In the rows, zero is written as 128.
Families of rows that turns and mirrors carry onto each other, the same ones carrying the whole set onto itself: the rest of each named row's family, in list order:
4 families of 8 rows:
Kigug: [100 155 102 95 131 140 108 128 122 158 103 169 117 118 95]
kodiz: [119 115 88 124 105 160 108 101 131 149 100 146 106 153 136]
Farup: [103 141 99 107 118 135 117 114 126 166 110 178 119 116 98]
suve: [133 131 89 130 111 111 107 105 146 118 97 119 129 146 136]
lofun: [148 158 94 150 113 146 119 110 133 156 83 143 122 127 129]
Nep: [113 161 79 111 158 130 103 129 128 154 78 144 119 136 94]
Fub: [109 150 112 120 105 128 101 120 146 140 146 136 133 160 100]
tun: [140 157 92 142 101 151 122 114 132 156 78 138 124 126 125]
mil: [102 157 103 94 113 121 102 138 134 142 137 140 125 132 87]
fozin: [126 136 94 103 92 133 106 130 110 136 127 111 115 122 97]
zovo: [108 148 103 101 122 139 119 106 130 169 106 175 121 115 108]
nula: [133 142 73 106 153 119 113 121 133 145 75 138 114 128 84]
daga: [147 151 102 135 119 133 125 122 126 167 70 141 133 127 108]
voz: [106 159 86 116 125 145 105 110 134 183 107 151 124 171 107]
Dut: [115 140 85 106 151 116 100 120 125 137 96 128 119 145 68]
fos: [116 166 69 118 127 141 105 115 152 165 100 142 116 178 119]
numud: [126 133 84 121 110 138 111 120 102 145 114 110 118 112 89]
lovi: [93 124 85 119 102 147 102 95 133 133 124 141 112 146 130]
zezan: [106 124 82 123 95 142 99 91 130 132 123 139 107 151 128]
bek: [137 139 89 142 121 107 108 107 154 112 100 127 124 144 116]
geve: [129 136 85 122 96 132 107 118 102 141 115 112 111 119 87]
gid: [116 172 77 125 139 136 105 116 140 167 85 143 130 162 126]
Sisu: [114 131 118 114 112 147 109 107 114 148 105 161 118 109 95]
kize: [147 133 89 131 112 137 109 129 117 134 108 101 118 135 94]
suse: [127 139 91 137 117 108 110 120 157 109 100 121 133 141 111]
vos: [118 167 70 127 140 139 108 118 147 170 101 148 116 173 118]
zupog: [110 161 96 106 120 111 108 125 141 152 142 130 137 146 86]
fodu: [105 156 96 112 109 109 106 126 137 148 140 137 133 144 81]
Zefu: [126 143 73 114 156 119 115 131 127 153 83 146 113 130 83]
Guga: [140 155 92 139 116 133 114 106 137 153 74 131 134 136 141]
sufe: [130 135 92 128 133 106 111 118 163 130 94 139 131 165 117]
gor: [117 122 88 110 90 135 102 102 128 131 122 122 109 144 135]

Same family as fozin: Kigug, suve, Nep, mil, gid, Guga, gor
Same family as kize: kodiz, Fub, daga, voz, Dut, Sisu, sufe
Same family as lovi: tun, zovo, nula, fos, numud, suse, zupog
Same family as zezan: Farup, lofun, bek, geve, vos, fodu, Zefu

Families of rows that turns and mirrors carry onto each other, the same ones carrying the whole set onto itself: the rest of each named row's family, in list order:
4 families of 4 rows:
kot: [168 140 95 104 137 134 126 100 119 118]
geneg: [163 128 112 98 143 152 120 92 116 102]
mevo: [171 142 105 112 144 138 121 91 118 123]
dal: [188 139 130 123 136 175 126 99 124 113]
raso: [164 110 144 103 115 140 106 155 127 126]
zuvo: [171 133 142 106 126 140 104 152 137 139]
Bove: [176 116 134 121 133 169 128 93 113 102]
Lubu: [185 125 141 108 116 131 147 140 129 149]
Lepe: [166 129 146 107 137 138 103 151 143 129]
nage: [161 119 112 111 138 140 118 90 107 108]
Lun: [168 110 143 90 118 125 140 148 129 135]
Paro: [168 113 152 91 122 142 118 156 136 128]
pevid: [182 121 146 109 122 128 157 137 134 140]
nedo: [176 124 123 105 137 169 136 91 115 98]
gilam: [173 102 143 103 109 127 141 143 120 137]
risi: [189 135 128 118 129 181 128 107 129 104]

Same family as risi: kot, Lepe, pevid
Same family as geneg: Lun, Paro, nedo

Families of rows that turns and mirrors carry onto each other, the same ones carrying the whole set onto itself: the rest of each named row's family, in list order:
4 families of 8 rows:
poto: [107 121 96 110 125 112 140 113 129 115 139 108 105 125]
leno: [102 123 99 107 132 124 139 117 150 131 139 134 101 127]
poti: [117 165 124 140 110 107 114 113 111 140 163 118 113 140]
dif: [103 137 106 143 128 116 118 142 140 135 158 105 112 139]
mumiv: [112 170 106 126 122 114 103 113 125 130 144 115 114 136]
Folu: [114 159 115 133 124 115 118 121 118 122 147 100 126 149]
Rusi: [132 127 95 107 135 130 141 127 147 120 135 123 101 115]
til: [144 143 147 154 126 105 114 126 132 159 137 156 139 118]
zapus: [128 128 128 115 116 120 131 109 91 112 131 132 133 107]
tib: [116 142 125 116 109 137 133 131 105 110 132 142 128 108]
Vof: [124 138 116 141 136 101 118 132 168 162 149 132 114 140]
kifik: [118 131 138 138 138 91 143 113 117 159 169 136 119 137]
murig: [129 143 132 122 129 102 162 121 128 133 178 142 121 127]
mak: [132 101 121 121 139 111 140 126 147 134 114 149 132 109]
Lin: [123 123 111 132 124 119 87 123 131 140 102 123 126 118]
lig: [115 157 142 117 135 106 150 114 140 129 169 134 140 127]
kuz: [124 131 136 120 124 116 141 120 97 118 145 99 140 121]
vizuf: [137 107 129 120 129 104 131 118 138 155 132 165 122 97]
Lige: [140 115 108 114 134 107 156 143 132 127 153 132 101 122]
poz: [134 133 124 132 137 87 113 103 162 158 142 137 116 147]
Lof: [136 126 97 124 125 128 107 140 129 126 118 115 129 102]
gozuv: [147 152 151 141 117 101 104 118 114 138 135 143 146 128]
repav: [109 129 125 129 101 125 124 126 96 132 117 134 142 108]
roluv: [133 123 101 146 138 102 109 130 146 165 144 154 109 118]
Sarem: [120 140 147 147 117 92 110 116 112 154 144 143 144 134]
Buv: [119 146 142 113 135 102 156 110 121 134 160 140 126 100]
nav: [118 137 128 151 128 110 95 110 115 158 138 121 147 118]
pame: [135 104 144 120 124 110 145 124 140 139 131 163 130 120]
Levud: [133 119 107 127 111 118 96 121 126 140 105 145 109 130]
zurum: [153 116 126 121 133 100 135 110 106 148 129 148 135 98]
dutod: [142 137 119 133 148 94 129 115 162 141 158 130 102 139]
pizer: [130 119 103 149 113 117 97 127 140 139 119 126 117 146]

Same family as Sarem: Folu, Rusi, zapus, Vof, murig, Lin, vizuf
Same family as zurum: dif, kifik, kuz, Lige, Lof, roluv, nav
Same family as Levud: leno, mumiv, tib, lig, poz, gozuv, pame

Families of rows that turns and mirrors carry onto each other, the same ones carrying the whole set onto itself: the rest of each named row's family, in list order:
5 families of 4 rows:
sab: [126 151 130 126 118 137 113 93 132]
Sivat: [157 118 109 127 141 138 136 115 109]
bigi: [131 133 131 130 132 126 117 88 151]
muro: [147 102 115 118 147 151 144 114 131]
bag: [156 120 107 115 143 132 146 104 132]
Vobem: [104 135 135 138 126 126 153 142 118]
mubeg: [122 148 127 122 148 117 104 139 142]
Buzug: [148 117 107 116 129 160 146 122 123]
tagi: [115 146 123 113 137 141 117 149 154]
figum: [106 122 132 139 130 153 150 144 113]
zipa: [133 140 134 133 127 143 110 91 150]
rabor: [151 111 110 112 135 145 144 114 119]
lon: [143 142 136 146 131 144 113 98 138]
nepa: [108 152 107 131 130 125 112 142 135]
Zirun: [108 150 114 130 147 144 122 151 140]
difuf: [115 149 121 129 137 131 106 148 144]
momil: [127 113 150 132 138 145 149 146 124]
dof: [111 117 144 133 129 138 149 144 107]
tilu: [137 131 133 133 142 151 124 87 148]
pebu: [107 122 146 115 128 135 154 139 118]

Same family as figum: bigi, muro, nepa
Same family as rabor: zipa, difuf, dof
Same family as Buzug: sab, mubeg, momil

Families of rows that turns and mirrors carry onto each other, the same ones carrying the whole set onto itself: the rest of each named row's family, in list order:
3 families of 5 rows:
pif: [134 144 146 104 96 138 167 96]
Siru: [152 146 122 67 105 97 147 99]
leke: [142 141 128 71 107 98 146 85]
lozoz: [144 143 126 101 88 150 137 81]
vug: [177 139 170 72 98 127 155 112]
sim: [181 168 134 111 95 113 146 99]
vusu: [172 133 175 80 93 119 154 102]
musak: [176 166 135 110 88 100 136 97]
doro: [157 137 127 72 103 117 112 80]
zata: [158 143 149 97 137 125 134 116]
Mun: [159 149 143 100 128 122 127 128]
Nidel: [130 140 139 109 91 126 161 107]
Tegul: [178 149 142 105 77 128 113 98]
gutun: [152 132 139 86 106 148 115 119]
zib: [170 135 148 64 80 146 138 95]

Same family as vusu: Siru, sim, zata, Nidel
Same family as gutun: lozoz, doro, Tegul, zib

Families of rows that turns and mirrors carry onto each other, the same ones carrying the whole set onto itself: the rest of each named row's family, in list order:
4 families of 4 rows:
Rus: [118 115 85 127 141 133 133 156 133 115 149 109 129 134 128 143 137 144 121 124]
mek: [116 116 106 135 143 138 134 143 138 106 163 105 125 137 124 134 144 152 120 133]
Vodaz: [148 115 143 101 146 140 157 126 142 91 140 137 104 103 143 135 124 117 135 82]
Dudo: [116 131 123 126 132 183 162 144 114 84 128 149 114 127 122 171 123 100 113 96]
tegi: [121 128 129 131 131 181 156 150 113 73 126 133 124 124 128 172 128 95 120 98]
Pepun: [149 113 144 98 140 146 148 120 136 93 131 138 94 110 137 139 124 118 133 84]
dafo: [144 106 141 101 146 125 151 123 137 93 131 139 109 95 148 141 124 116 128 87]
Lozet: [155 126 143 111 146 138 156 120 147 97 138 146 108 100 142 140 115 118 137 97]
zule: [119 139 118 131 126 176 156 145 110 81 133 147 107 135 118 177 129 110 121 97]
zuzof: [115 127 95 131 143 132 137 148 142 112 149 105 130 136 132 135 138 156 119 124]
nomom: [113 122 125 116 138 174 160 139 111 85 134 148 113 130 119 175 124 95 122 96]
zesov: [106 143 145 136 143 124 143 133 108 109 139 118 122 127 166 151 152 125 76 126]
Vaguf: [110 141 144 129 148 127 151 131 102 120 125 112 119 135 160 145 144 122 81 132]
mavam: [123 132 96 138 140 130 130 152 132 106 142 107 129 128 133 136 144 160 115 128]
Tuf: [111 143 153 128 144 122 144 127 103 104 132 129 113 129 165 152 159 135 84 125]
pip: [108 138 138 141 144 116 147 137 103 113 139 122 131 124 168 155 151 129 87 130]

Same family as Tuf: Rus, dafo, zule
Same family as pip: Pepun, nomom, mavam
Same family as Dudo: Vodaz, zuzof, zesov

